In the data rows, the value 128 means zero.
Here are some points:
[183 124 154  67 106 128 150 145 153 118 152 141 190 152 152  99  73  63
 129 115  94  71 126 151 143 150 131  72 149 118  83 117 154 122  91  72
  98 126 118 144 141 167 102 149 146 121 183 153  97 130 137 116 160 116
 181  97  98 127 109 165 185  66 135 173]
[192 127 152  59 104 109 113 146 170 124 153 148 208 161 144 128  64  81
  98 113  91 100 129 164 150 137 175 113 149 131  94 125 157 114  85  87
 119 112 110 138 120 155  97 160 155 163 146 147  92 120 132 110 163 110
 193  74  88 158  87 160 169  87 134 162]
[ 78 113 143  73 177 152 151 120  69  94 150 142  54  71 110 140  58 131
 123 141 157 187 139  82  93 116 102 208  91 110  77 131 143  96 164 172
 152 144 111 137 103 153  60 154 129 145 118 144 138 137 139 133 143 111
  66 105 157 127 186  89 174 134 154 170]
[138  91 150 160 104 115 101 149 143  79 166 140 165 167 136 132 142 158
 176 138 101  93 129  79 172 141 124  73  95 112 111 162  76 133 121 101
  91 129 157 144 148  94 192 147 110  46 187 160 117 170 127 172  91 106
  71 169 154 136  99 159 112 137 144  73]
[149 145 137 163 109 114 102 118 185 123  55 136  84 100 119  94 144 141
 130 148 166 148 136  94 180 116 205 168 183 165 101 111  64 139  95  93
  88  77 106  95 148 110 110 116 151 159 148 109 181 149 225 124  90 142
  86 146 143  94 147 163 121 133 141 110]
[136 150 152 158 106 158 113 126 157  85 112 128 177 161 114 135 185 124
 126 154  47  72 146  92 190 133 107 103  85 124 172 171  99 135 105 100
  76 168 159 125 182 104 193 109 103  75 177 123 130  63 129 171 112 141
  94 156 165  81 125 128  54 136 112  80]
[151 135 145  77 111  99 129 109 155 126 148 140 189 148 143 135 165  91
  89  82  96  39 140 158 146 173 204  67 168 129 120 108 152 133 124  77
 132  95 112 140 112 148 101 134 166 171 132 138 104 129 108 106 176 114
 166  68  76 170 100 142 178 111 138 170]
[123  84 154 156 114 100 109 128 174  98 158 169 144 163 116 118 162 152
 128 150  65  94 109 100 169 155 106 152  81 112 223 177  76 141 115 118
  88  89 148 125 175 113 180 142 108  51 111 153 133 175 109 171 128 106
  90 171 153 135 115 102  92 148 130  80]
[179 120 150  77  90 126 149 124 136 116 111 158 154 132 136 116 146  73
 123 134  81 118 126 137 170 105 170  78 125 120 132 123 157 118  69  83
 118 134  97 139 123 151 126 189 136 116 181 144  90 135 147 136 166 111
 192 122 135 126 104 150 239  73 126 128]
[205 134 106 100 131 117 144 130  69 154 136 164 123 172 165 115 106 126
 125 132 179 208 133 185  73 119  60  75  99 117 116  90 142 134 155 110
 180 152 126 111  77 125  94 103 113 177  27 140 143 127 110  86 121 167
 133 153 165 172 116 107 102 135 101 167]
[145 133 149 143 114 161 108 162 156  91 180  67 202 160 100 105 153 143
  99 117  70  91 132  84 173 121 134  86  92 113 149 140 110 139 138  96
 108 160 158 121 179 118 197 127 115  34 189 126 198 147 117 152  95 119
  97 148 155 131 113 127  82 136 114  72]
[ 80 136 146 106 119 121 148 101  74 179  65 143  77 146 157 133  82 164
 111 136  64 147  86 180  75 172  56 177 151 116 161  91 130 108 138 188
 182 119 111  98 132 125 149 148 100 170  79  97 182 143 146 121  95 134
 142 137 127 167 109 166 157 136 126 163]
[ 95 144 100 161 151 157 127 135  76 136 140 100  79 112 146 158 239 109
  75  94 125 146 134 134  93 101 196  87 118 126 109  65 104 122  99  82
 202 115 137 154  98 164  77 155 158 148 172 119 129 126 109 100 166 130
 157 160  95 165 108  97 203 123 133 151]
[190 148 124 173  99 112 108 156 149 121 170 148  88 156 133 148  89  83
  39  80 154 162 132 144 117 131 165 111 159 139 109 156 143 126 104  91
 194 149  92 134 121 131 119 151 141 148 101 126  91 156  81 113 137  83
 140 153  57 174 177  87 188 122 145 120]
[150 130 145  89 174 152 150 133 150  95 127 115  66  44 102 124  99 172
  70 139 137 168 130  83 126 116  58 198 145 153 114  76 113  85 152 230
 218 152 112 148 113 138  70 152  85 138 108 127 144 151 100 170 106 109
 129 104 150  56 150 120 149 136 142 113]
[115  93 165 172 111 110 105 140 170  79 154 139 152 161 108 148 161 156
 177 141  46  78 142 106 158 129 130 116  89 102 164 169 113 134 134 102
  79 114 173 114 195 110 185 135 119  59 158 152 122 138 117 164 100 112
  91 164 162 121 107  93  77 137 134  76]
[178 133 145  59 103 128 151 142 150 118 159 143 115 177 140 104  76  75
 114 122  82  86 131 155 175 108 101 101 140 116  90  95 167 137 105  89
  99 135 103 132 107 144  99 171 136 101 179 145 100 127 153 135 169 103
 166 181 141 115 130 198 149  61 135 156]
[131 122  96 133 155 107 111  81 125 190  91 114 133  60 134 143  77 161
 178 148 157 177 130 141 121 108 109 179 148 113 102 173 117  96  76 234
 111 126 131 109  88 104 187 157 107 130  54  76 116 125 135  94 100 130
 162 154 157 141 170 194  65 124 133 189]
[170 111 142 165 128 155 114 161  59 168  80 107  99 151 161 104 133 107
 147 108 126 175 127 155  96 116  28 119 105 118 167 111 147 141  95  89
 186 156 107  77 135 139 140 142 151 173  62 145 101 140 100 104 154 164
 187 151 148 150 104 116 105 105  90 162]
[181 146 147  85 135 153 163 131  47 149 130  71 183 163 162 130  60 118
 155 146 153 179 121 165 104 125  46 198  92 116 118 113 134 138 132  87
  63 106 114 115 120  91 144 133 105 140 183 138 185  89 144  82 111 160
  83 117 134 197 159 120  99 111 118 129]
[150 142 133 122 100 116 167 123 168 136 124 168  65 103 114  54 113 116
 164 143 148 107 127  84 136 181 161 104 151 145 112 182 148 122 152 112
  89  79  93 130 152 132 193  63 163 128 181 140 103 164 112 129 102 175
  94  71 135  54 118 165 155 133  97 170]
[136 128 145 162 114 158 109 139 168  96 155  90 207 145 102  68 239 141
 124 148  56  75 132  83 171 136 122  87  97 118 118 145 110 144 146 103
  88 157 167 129 168 107 181 129 127  53 164 128 184 135 110 149 101 109
 106 140 156 100 117 121  86 142 103  77]
[ 91 145 103 151 113  98 171 138  74 194 135  94 122 156 152 173 206 131
 129 150 150 127  63 117 100 120  82 145 121 111 170 112 186  81 163 237
 129 124 124  94  98 108 181 121 164 140 100  79 129 152 125 121 141 160
 141 138 132 180 110 122  67  96 141  76]
[154 136  77 123 162 111 109 124 130 182 130 151 174  92 169  93  96 154
 185 139 164  68 134 152 178 122  95 122 166 112  94 115 155  87  71 166
  92 124 143 134 128 177 129 148 116 135  40 112 125  66 192  99 121 124
 118 127 164 122 101 137 120  69 133 170]
[ 71 124 108 104 146 127  95 133 106 124 129 148 203 196 105 166 159 154
 150 129  57 139  76 103 100 104 193 193  80 119 133 117 171 142 157 105
  86 155 167 109 173 137 112 119 130 106 221 121 116 151 130 181 151 128
  55 175 124 119 138 120  71 111 109  86]
[127  93 154 176 117 109 113 140 158 104 163 152 176 166  95 153 142 145
 207 140  53  88 136 107 147 131 105 133  75 112 164 178 106 147 116 111
  73 126 169 125 185 103 182 108 109  67 148 148 112 159 102 171 109 109
  95 167 158 113 116 101  62 141 125  68]
[187 133 146 142 122 109 104  88  82 154  96 134 128  73 160 195  96 175
 191 144 158 170 103 181  83 158  12 111 149 112 101 148 140 104 141 193
  92  93 122  88 102 118 141 129 108 171  72 112 141 156 208 107  95 104
 110 162 127 163 119 155 125 128 131 160]
[204 154 124 115 112 137 116 142 173 104  61 145 128 118 112 101 170 132
 124 121  39 149 138 188 112 101  63 161 100 111 105 177 135 133  80 121
 110 145 179 120 150 136 157 113 110 130  72 109 127 136 103 119 128  98
 194 164 144 172 157 104  59 149 148  75]
[192 128 149  69 102  95 132 157 137 128 153 147 187 173 154 119 104  70
 108  96  89  88 136 167 149 179 197  75 140 118 123 108 148 131 116  81
 114 106 107 141 106 157  83 142 155 147 166 143 111 132 101 113 163 109
 175  92  94 149  93 152 161  94 137 163]
[157 137  93 163 168 175 127 127  48 128 143 127  69 106 132 122  92 117
  64 116 164 141 123 166  47 116 109 108  84 138 101  98 148 130 153 138
 134 150 139 120 120 105  67 162 111 182  40 139 144 175 110 113 147 137
 173 169 125 200  97 132  99 137 123 166]
[116 154 123 103 156 144 117 138  71 133 115 134  83   5 112 112  58 155
  98 135 119 154 161  89 109 129 140 176 177 167 106  63 107 116 156 231
 194 139 120 144 120 130  77 157 127 146 151 154 129 123 109 161 115 110
  85 120 176  81  96 123  57 126 137 163]
[ 54 145 111 140 104 120 161 113 177 123 173 140  73 132 115  99  73 146
 185 138 170 147 122  93 169 138 200 121 171 159 114 158 119 136 141 105
  82  53 105 144 122 124 149  81 120 160 187 115  98 152 109 118 100 187
  80  78 135  66 125 182 173 145 115 170]
Here are 24 more points, each followed by its number:
[ 85 146 106 144 133 113 126 141 103 135 190  86 118 136 154 133 181  82
  79  75 149 154 122 151  88  97 183  72 157 108 101  66  87 127 155  91
 139 109 126 130 101 151  82 129 178 149 145 107 117 129 100 103 154 144
 152 130 119 188 182 145 203 142 137 160] 0
[ 76 138 135 165 123 160 149 105  82 179 114  75 120 147 164 103 192 100
 124 146  61 135 125 163  82 130 181 102 164 112 167 100 104 119 136 186
 180 140 149 112 131 118 103 100 174 162 104  69 109 114 105 110 151 111
 145 106 152 174  92 119 198 128 138  62] 1
[ 91 146  89 151 101 121 117  97 163 123  68 155  73 130 103  93  54 131
 135 169 180 109 137  90 166 113 177 146 180 153 117 181 103 142 123 127
  81  88 114 139 161 108 104 106 123 195 116 138 139 161 199 141 106 143
 106  73 151 115 125 169 196 109 111 195] 2
[138 132 141 173 106  62 150 115 131 137 158 161 188 163 122  61 151 119
  68 108 105 161 136 148 132 102 127 169 167 103 107 166 163 118  90  57
 209 163  98 143 112  91 131 163 121 110 107 122 102 140 100 130 164 105
 144 172  96 134 116 176 115 116 141 123] 3
[ 86 158 147 138 108 119 120 102 172 121 159 137  54 138 108 117 137 127
 191 146 174 170 136  71 161 122 190 139 192 145 104 188 129 139 156 139
  74  72 110 126 131 117 136 103 136  64 109 115  91 126 116 129  95 175
  97  48 144  68 157 152 204 122  97 176] 4
[ 81 138  82 161 107 123 142 100 170 142 125 158  65 159 104  89  68 150
 178 138 167 154 144  87 193 141 173 139 183 144  94 181  99 146 151 126
  65  78 111 143 132 117 126  88  99 150 157 111 100 154 162 109  99 171
  88  86 148  78 156 148 183 129 112 165] 5
[ 85 145 132 113 161 151 140 136  45 128  93 155  70  11  87 132  75 151
 104 146 150 180 137  86  99 131 103 180 140 142 103  68 133 117 160 248
 207 135 135 140 119 122  61 153 107 156 135 154 138 153 102 158 131 111
  84 130 151 102  85 126  97 144 147 148] 6
[ 83 115 127  77 140  97 124 100 166 189 160 117 104  78 169 178 180 155
 204 147 144 162 102 165  83 130  52  74 133 129 105 119 111 114 135 170
 102 160 117 111 100 111  97 151 119 150  70 123  99 142 207  92 144 127
 128 132  92 186  98 167 149 130 120 173] 7
[160 151  97 157 148 167 138 153 103 152 158 135  80 145 158 108 196  83
  81  78 166 163 104 131  76 122 135  96  98 137  95  78 113 119 162 112
 191 151 119 115  94 114  94 140 166 170  53 137 115 120 114 106 168 129
 168  99 101 182 110  90 180 133 118 152] 8
[117 149  93  97 139 102 111 117 141 101 139 126 165 143 144 132 211 169
 127 104 132  86 109 181  78 113  74  73 118 119 158 155 141 119 165 157
 191 168 126 131  99 133  87 127 125 174  76 135 171  21 112 105 129 158
 101 127 144 193 185  52  74 120 114 165] 9
[195 136 117 160 103 119 103 112 142 114 115 130 114 155 149  88  96  91
  51  66 127  98 129 140 103 182 205 119 171 132 103 136 151 130 124 121
 202 137 109 142 124 110 146 136 135 155  62 125 102 162  98 122 172 108
 181  90  61 164 177 144  86 125 136 174] 10
[130  98 145 165 112 113  98 145 170  82 129 160 175 180 105 138 155 154
 144 146  67  78 137 101 169 144 112 142  79 108 191 180  65 138 117 112
  64 110 165 145 166 102 201 137 112  44 173 150 130 135  70 173 114 115
  87 161 158 110 124 113  76 137 145  74] 11
[194 142 135  81 107  92 115 142 147 136  67 144 183 143 168  92 179  88
 195 131 122 125  93 158 137 106 107  73  82 130 235 155 141 128  62 110
  71 103 146 148 129 160 157 145 116  99 127 112 138 116 110 143 131 131
 151 148 105 188 174  78 155 131 125  73] 12
[177 120 150  82  98 105 150 132 173 126 142 154 191 131 150 126  89  81
  76 110 105 142 126 174 167 128 132 112 152 124 118 131 150 124  85  71
 116 143  99 132 112 154  94 155 107 146 173 146 109 104 120 113 164  95
 197 136 117 148  91 153 166  77 135 161] 13
[100 119  94 159 172 168 125 135 142  86 140 109  66  20 107 176  84  92
  76  93 195 162 132 129  85 104 115 114 179 174 110  74 153 121 152 210
 141 144 144 129  80 129  68 137 115 166 179 152 108 105 124 108 139 124
 187 157 107 168 127 105 169 135 121 128] 14
[131  94 145 159 108 114  96 144 167  91 113 160 157 154 117 134 159 147
 119 151  96  86 106  84 172 158 103 134  82 117 217 180  65 117 120 113
  99  94 151 147 166  97 193 143  99  51 213 155 132 149 133 170 114 100
 105 166 163 140 113 102  75 148 141  71] 15
[ 67  96 161 183 156 129 107  89  65 115 184 138  88 136 125 219  82 176
 176 118 170 196 130 147  87 163  94 142  91 121 154  87 148 102 148 100
 121 151 115 151 102 158 111 163 143 103  78 110 185  94 142  92 106 122
 178 116  78  82 143  95  90 134 140 139] 16
[104 137 154  98 171 161 133 122 124 108 154 137  51  63 102 119 112 158
  82 145 144 162 140  89  81 111  72 204 122 158 104  94 137 104 140 255
 215 138 108 146 119 155  40 160 105 129  91 128 159 139  88 166 102 108
 112  97 153  74 145 122 154 127 143  99] 17
[ 86 147 134 116 170 161 129 145  91 150  90 152  66  17 108 112  88 147
  86 129 139 159 176  80 103 124  74 180 171 142  96  71 118 116 153 226
 179 135 118 140 120 143  61 157 118 150 118 149 119 126 102 167 117 105
  89 127 162  78  98 123 100 149 146 152] 18
[ 89 138 124 156 145 172 146  67  89  90 145 159 109  62  97 142 134 167
 141 136 136 165 124  76 137 116  86 182  68 166 110  96 149 152 134 154
 204 118 140 134 104 170  80 108 125 176  82 143 150 165 190 102  91 117
 104  59  87  63 142 143 167 129 141 161] 19
[139 151 138 161 122 161  94 129 148  93 166  71 190 133 108  98 207 167
 113 154  80  66 132  94 182 126 128  86  98 127 109 130  97 132 152 113
  86 144 164 123 175 105 187 118 134  41 202 126 176 139 123 151  98 112
 100 125 145 103 122 133  39 158 106  91] 20
[180 108 123 125 105  93 117 140 150 156 145 143 218 147 155 140  80  77
  56  73 132 143 134 173 135 128 160 119 156 142  84 152 132 118  84  68
 223 151 103 113 115 136 115 143 147 152 108 129  92 144  99 112 161  99
 155 150  63 180 127 129 167 136 139 130] 21
[ 97 133 120  77 175 134 121 133 134 103 134 160  23  99  93  85  76 134
  92 102 181 245 137 115 133 101 186 148  81 125 132  71 155 104 145 196
 209 114 125 129 116 109  92 167 120 132 178 153 145 151 100 178 147 120
 112 157 160 100  82 143 138 161 129  86] 22
[178 125 138 105  99  91 135 153 166 132 143 151 225 111 150 150  85 103
  67  96 128 174 137 155 160 128 163  77 156 137 105 152 121 122  88  76
 200 116 103 126 120 130 104 145 143 182 126 122  82 147 100  92 166 106
 168 125  50 164 112 126 196 125 139 121] 23
Which three of these numbered points are nearest to each point below, looking only along the 7 directions in which the first points spread most? Their numbers follow each, nearest first.
[183 134 148 116 129  88 115 141 166 162  58 120 194 166 151  82  91  90
 147  95 144  68  91 176 111 143  77  90 106 115 208 165 132 149  75 119
  80 129 126 130  91 171 174 133 142 133  54 134 101 154 108 124 179 118
 182 158 114 181 140 117  98 142 139  63] > 12 3 9
[117 137 122 143 105 113  95  86 176 138 168 140  69 158 117  81 100 144
 194 146 152 147 131  87 150 122 201 141 188 139  82 177 149 122 145 134
  56  78  98 108 111 118 133 132 112  60 128 144  99 164 124 126  96 183
  97  78 150  73 167 168 203 144 107 191] > 5 4 2
[103 133  86  72 167 101 137 128 137 189 158  77 121 162 167  98  93  92
 129 154 167 132  98 162 168 111  98 105 131 133 175 153 136 122  79 184
  73  84 115 113  93 175 130  85  98 150 128 121 108 121 155 101 119 105
 155 155 154 179 154 150 135 134 134 183] > 7 16 9
[172  83 154 105 122 169 179 125  68 120 159  84  98 113 139 196 130 153
  77 136 167 183 139 176  97 120  48 182  79 121 115 134 115 133 154 127
  84  99 109 126  94 135 178  67 146 161 134 151 116 140  96 127 104 132
 112 155 100 152 180  83  80 128 149 132] > 16 9 19
[132 112 146 168 107 135  95 135 166  89 172 126 215 147  94 126 153 154
 188 146  46  88 141  89 160 131 120  89  95 116 134 171 111 131 135  94
  71 134 159 123 191 110 199 123 123  49 176 144 167 135 120 164  94 120
  99 143 161  85 120  94  80 141 117  76] > 11 15 20
[177  92 142 106  96 120 166 116  90 129  95 132  64 172 122 220  69 180
 157 120 160 172 105 117  78 107 105 201  96 108 114 143 144 135 145  89
  93 139 113 154 100 148 167  91 110 186 145 138  70 148 127 107  98 152
 152 166  96 130 187 136  61 132 141 174] > 16 7 9
[137 134 156 160  85 153 106 139 148 100 139 133 192 165 100 159 200 121
 104 139  42  61 132  98 137 141 161 114  92 118 150 171 119 147 138  89
  79 165 158 107 199 111 187 114 118  78 171 149 151  68 101 159 112 139
  99 161 146  77 120  89  89 136 120  58] > 20 15 11
[103 105 136  56 167 121  95 141 134  92 161 143  63 174 111  81  98  90
 110 102 158 179 107 132 158  97 238 150 165 106  93 133 173  92 152 112
 102  78 106 116 103  90 106 165 136 112 181 127 136 148 137 176 169 124
 149 158 163 123 134 148 223 142 144  86] > 0 22 19
[140 134 104  96 158 152 141 131  90 147 160 116 103 147 153  97 255  89
  87  96 185 152 138 171  74 107 121 118 101 117 132  92  89 128 153 103
 121 125 131 115 115 125  77 146 168 163 113 142 120  55 131  94 173 136
 138  79 126 174 165  85 200 136 112 109] > 0 8 1
[196 137 119 177 105 110 119 139 146 122 170 143 148 143 137 137 112  76
  51  77 145 186 140 134 124 130 183 143 149 142 128 163 120 127  89  70
 204 154 108 147 121 122 100 130 135 162  78 122  86 129  82 105 158  72
 131 159  65 160 181 110 174 136 132 110] > 10 21 3
[112 124 136  63 188 131  95 130 111  94 134 131  74 114  91  95 128 117
 112  96 156 157 133 124 155 109 243 194  78 111 113  73 173 112 162 160
 172  94 122 129  94  98  72 160 121  90 211 136 139 156 107 172 163 112
 132 149 172  91 109 155 174 137 153 109] > 22 19 14
[177 124 154  85  98 110 144 126 137 124 168 135 209 193 145 149 103 103
 113 101  94  74 138 167 148 174 156  76 182 116 102  98 144 135  96  92
 104 113 105 126 125 143  94 142 148 153 142 157  90 120 141 122 161  89
 170  88  99 151  87 145 142  91 141 158] > 13 23 21
[200 118 133 163 106  92 106 143 133 110 166 118 160 153 149 125  86  76
  34  78 133 180 137 153 131 129 151 157 154 135  94 170 130 115 103  77
 204 155  96 137 118 113 156 140 130 113  68 122  96 143  93 121 155  96
 190 147  71 168 162 123 170 150 126 120] > 10 21 3
Now 24 new points, numbered from 0 again:
[209 138 106 115 110 117 105 112 128 130  77 149 193 173 134  87 189 105
  61 105 105 128 163 171 107  84  96 176  94 112 140 167 138 135  91 145
 167 159 158 143 152 123 190 113 103 116 101  96 166 162 115 113  94 114
 161 163 109 177 174  95  79 135 136  70] 0
[148 142 133  98 118 131 180 126 115 143  87 144  59  80 148  99 155 148
 136 127  94 141 118 186  53 165  53 142 144 124 119  61 197 131 158 159
 207 161 116 100 125  98 137 115 133 165 147  98 159  63 111 118  83 119
 136 150 112 162 107 149  92 137 132 155] 1
[174 129 148  57  88 100 140 141 133 122 146 135 161 154 147 132  72  76
 106 106  98 113 138 163 173 143 134  97 135 118 101 117 152 123  89  87
 137 123 106 141 113 166 107 142 161 149 166 129 102 106 152 117 169 113
 184 117 101 152 121 143 205  58 150 169] 2
[126 142  91 174 128 132 118 109 143 154  58 111 103 173 125 154  41 164
 143 125 161  77 111  95 194 112 163  77 143 131 134  97  60 117  90 165
  79 152 168 104 136 111 174 143 186  97 173  84 176 164 163  93 143 143
 122 164 148  87 107 179  60 130 144 134] 3
[ 94 146 147  91 128 132 107  98 141 191 158  85 163 137 147 138 190 150
 188 154 162 108 131 160  83 113  81  84  83 119 194 140  91 127 149 136
 138 157 164 105 168  99  91 127 132 169  86 134 138  17 207 103 142 117
 106  88  99  65 123 213 129  88 140  81] 4
[188 140 134 108 167 113 152 152  75 173 161  95 153  72 147  97 202  96
 123 126 157 176 142 125  71 109  65  73 138 113  90  68 127 132 115  88
 159 164 131 130 102 154  94 155 157 149 107 116 116  74 173  89 162 123
 186 101 140 153 145  86 138 115 124  77] 5
[176 123  96  78 134 130 106 162 140 196  73 112 106 155 169 120 206 120
  99 104 175 133 139 143 172 166 189  83 169 158 134  75 150 132  92 137
  82  91 112 148  91 140  99 145 110 179  29 108 134  87 207  92 131 108
 141 104 108 164 135 175 140 136 139  83] 6
[119 155 107 124  89 118 165 139 163 109 174 141  85  90 125  66  99 116
 180 154 161 136 139  95 151 181 168 137 148 150 100 163  64 127 147 116
  79  77 105 140 124 120 190  80 116 149 182 116 106 130 128 105 100 190
  89 141 139  49 115 173 123 132 137 159] 7
[104 126 156 152 171 150 163  91 101  94 155 132 113  49  97 144 190 157
 165 149 110 152 130 164 134 115  84 163 121 142 189  79 147 149 126  98
 188 123 152 145  95 165  67  92 123 165 133 130 125 177 132  94 131 110
  99  26  70  85 135 103 171 137 136  78] 8
[109 144  73 144 102 126 104  90 180 138 124 136  31 136 118 112  83 158
 187 150 157 162 136  72 180 119 188 148 168 162  37 155 117 146 115 127
  89  82 106 147 127 110 120 118 104 125 138 106 109 163 207 134  97 176
  96 114 154  99 145 176 184 133 120 157] 9
[148 159 132 179 110 172 108 118 180 109 120 113 166 162 112  89 157 126
  99 139  61  43 134  84 166 151 104 102  77 111 161 166 107 132 128 104
  86 168 156 139 184 131 176 138 112  77 160 128 143  44 134 166 100 159
  95 161 156  82 138 113  75 142  99  71] 10
[111 140 115 137 148 169 146  62  72 123 140 143 107  51 100 137 182 173
 173 149 133 165 134  87 145 105 140 193  85 169 168  60 157 133 167 105
 174 113 146 147  96 146  65  96 102 184 116 135 167 105 191 104 105 135
  99 104  83  93 110 157 113 136 143  96] 11
[148 136 134  91 135 166 121 117 141 115 101 145 110 104 149 105  74 136
 199  99  51  21 156 227 130 182  92  81 108 124 124  98 129 132 110 106
  94 149 173 131 140 155 172 119 124  99 104 144 144 127 109 129 161 104
 100 124 155 167  94 134  54 115 138 117] 12
[ 82 132 145 118 158 157 133 136  75  77  92 136  60   2 109 127 185 116
 143 161 163 178 143 121 130 107  89 206  93 127 118  58 152 135 162 129
 183 133 109 140 113  91  69 161 132 157 154 151 128 149 166 168 153  95
  89  79 150 157 137  89 109 134 143  93] 13
[152 136 138 169 108 157 111 142 178 103 151 132 227 161  94 162 156 133
 112 161  55  62 129 105 149 124 134  86  91 121 173 178 116 139 119 100
  82 144 165 108 181 122 185 119  98  78 158 138 149  87 112 161  90 103
 105 165 158  84 115  89  78 144 109  76] 14
[146 133 153  93  89 127 117 136 133 189 126  77  60 156 174 129 137  93
 185 131 171 145 143 151 111 144 197  59 181 144 135 132 110 135 114 188
  91  89 110  94  96 122 121 115 168 166  77  84 114 124 117  98 130 162
 169  59 112 105 117 148 213 124 148 144] 15
[121 132 138 181 111 144 105 150 162 103 157 126 199 142 103 163 171 153
 130 143  73  61 127 119 168 126 149  95  82 112 140 178 122 138 134  96
  79 150 167  97 195 104 179 117 110  49 167 111 159 140  91 170  93 121
 110 150 162 103 108  73  75 139 126  62] 16
[124 140  95 157 163 127 127 144 112 142 149  93  74 156 160 103 202  90
  76  87 156 154 120 186  72 115 166 126 170 111 139  69 139 127 155 141
 206 152 123 127 100 112  81 133 165 163 125  95 116 131  93 107 156 130
 148 143 112 175  97  98 150  93 126 145] 17
[ 63  87  87 180 134  96 149 135 171 158 102 157  92 193 163 177 123 163
 151 116 159 160 131  80 158 100 169  88 159 111 105 155  52 126 144 186
 108 103 137 116 128  89 200 122 150  80 163 107 166 142 131 106  96 143
 136 150 109  99  95 144  69 128 137 174] 18
[195 114 144  65 100 100 147 138 155 140 120 159 203 165 134 147  95  99
  97 116 113 146 119 146 164 127 147  73 112 125 117 107 144 115  85  60
 100 139  97 164  95 165 119 157 152 124 182 139 106 128 130 114 189 114
 188 116  90 149  91 138 210  85 139 140] 19
[111 148 135 137 108 163 106 115 159 124  97 170 171 175 114 142 153 122
 115 142  64  36 138  93 154 152 141 162  73 124 174 162 115 135 105  84
  71 177 163 111 188 130 156 132 115  75 160 145 128  52 119 159 114 172
  87 158 161  62 129 117  32 146 108  72] 20
[152 122 148 138 174 166 175  92  85  97 170 154  97  80  91 149 211 134
  95 158 144 126 107 183 160 107  43 156 127 122 166 108 165 127 113  97
 188 114 129 137 111 155  80  88 118 154 122 139 131 167 105 106 162 111
  90  45  78  87 155  94 169 129 125 132] 21
[166 145 100 115 168 168 137 141  61 149 155  84  97 150 164  90 126  90
 100  87 185 150 115 171  99 151 148 112 173 128 146  89 134 137 160 118
 149 138 107 130  87 117  84 152 179 166  74 131 106 104 109  95 165 130
 142  61 100 189 109  85 143 134 135  91] 22
[153 141 146 120 111  96 170 167 159 113 124 150  16  96 108  92 102 109
 164 151 133 124 137  76 157 179 172 110 141 150  84 179  83 119 142  99
  85  78 108 143 115 128 189  76 132 145 166 137 108 150 113 123 101 194
  90 125 149  75 130 160 131 138 121 168] 23
Which three of these numbered points are nearest to each point below, looking only along the 7 directions in which the first points spread most? Their numbers follow each, nearest first.
[167 127 122  74 105 107 126 103 143 118 163 123 164 172 137 164 151  94
  72  79 107  48 127 158 151 202 174  67 162 140 103 100 149 142 119 104
 123  87 114 148 134 155 111 161 159 140 113 135  96 140 118 123 158 110
 165  75  75 167 120 112 179 130 133 174] > 19 2 6
[133 127 160 151 106 140 105 145 172  83 115 154 177 148 109 149 166 141
 190 146  48  73 141  86 149 138 110 121  71 125 204 172  70 140 103  95
  81 147 161 133 188 108 176 129 106  55 151 144 127 108 146 154  96 136
  94 160 160  87 137 103  41 138 122  75] > 10 14 20
[120 133 140 154 108 112 169 118 141 114 159 150  72 114  99  80  52 128
 106 144 183  57 134 109 177 149 173  94 173 169  79 178  92 134 165 141
 122  86  93 137 158 137 153  82 124 148 172 138 125 132 128 120 121 170
  83  63 137  62 106 159 190 129 104 182] > 23 9 7
[128 140 144 165 104 150  99 148 160  86 155  59 196 146  97 115 180 141
 117 145  97  53 121  93 183 120  99  96 106 117 110 122 114 141 140  99
  97 153 173 133 163 106 200 119 126  54 192 134 206 144 143 151  92  98
  99 151 156 104 120 142  75 140 114 101] > 20 10 14
[ 47 106 130  73 182 145 134 151 117  62 171 172  68 154 110  85  83 121
 109 122 195 177 103 101 120 104 188 202  99 125 114  98 161  90 148 146
 144 111 108 127 100 129  87  99 134 110 190 160 113 160 105 184 142 110
  89 149 158 109 140 129 233 141 153 115] > 8 13 11
[ 49  90 104 132 174 103 140 141  90 133 144 131 105 138 100 210  82 156
 128 157  52 167  92 169  79  93 145 181  79 117 148 169 153 141 146 117
  76 149 157 114 164 115  85 114 115 156 119 128 117 151 118 174 145 108
 133 159  99 137 171  96  96 147 145  99] > 11 8 21
[121  88 127 149 104  96 108 153 165 132 189 136 153 155  97 182 178 144
 186 148  62 132 154 135 173 128 166 188 122 115 180 145 113 147 144  81
  80  91 164  95 165 103 108 124  92  88  88 146 100 153 112 157 145 112
  92 143 167  83 106  93  95 117 139  90] > 20 10 16
[202 146 133 126 102  95 113 128 137 121 124 131 185 130 146 107  56 105
  47  75 106 126 132 176  93 171 191 176 164 131 113 163 153 125 117  93
 206 151 104 122 119 109 121 137 126 160  67 117  94 114  96 120 163  94
 181 118  81 159 141 139 115 138 126 167] > 5 22 2
[ 54 140 142 135 115 145 143 128  96 182 149  89  86 113 153  78 104 103
 149 141 154 141 120  99  80 140 172 164 174 142  99 148 121 132 106 161
 199 144 107 114  75  99 183  85 113 150 127  78 103 164  73  86  92 196
 156 154 143  92 160 194 120 122 134 155] > 11 8 18
[137 137 144 173 102 150 102 150 162 113 143 130 188 164  90 139 163 134
 130 151  48  57 141  96 160 143 130 101  83 118 165 172  99 137 124  75
  75 166 166 121 162 117 193 124 111  59 167 138 160  89 111 166  91 130
 105 169 156 102 121 101  55 143 109  68] > 14 16 10
[ 37 147 128 172 113 107 164 102 147 131 130 114 102 192 104  99  87 127
  85 158 160  65 133 125 160 127 156 114 179 141 110 183 137 146 164 124
 173  99 114 139 191 135 113 116 112 134 149 138 109 138 105 140 151 127
 119  40 143  73  86 160 204 101  76 153] > 23 9 7
[ 97 142 129 132 155 154 126 130  45  89  94 134  74   0 103 137 104 135
  97 137 162 147 134 111  87 121  97 191 137 143 129  75 122 129 146 240
 215 147 119 161 106 138  56 149 106 195 119 148 141 147 109 162 124 108
 107 106 160 115 120  99  69 150 133 171] > 13 11 8
[ 47 141 142 172 187 136 106 151  98  72 131 118 145 122 111 167 147 153
 124 145 175 126  96 111 118 107  94  71  82 115 142  71 152 146 166  90
 102 169 142 133  98 115 156 142 120  91 185  91 183 139 115 142  92 120
 115 174 148 154 153  93  55 106 137 164] > 8 11 4
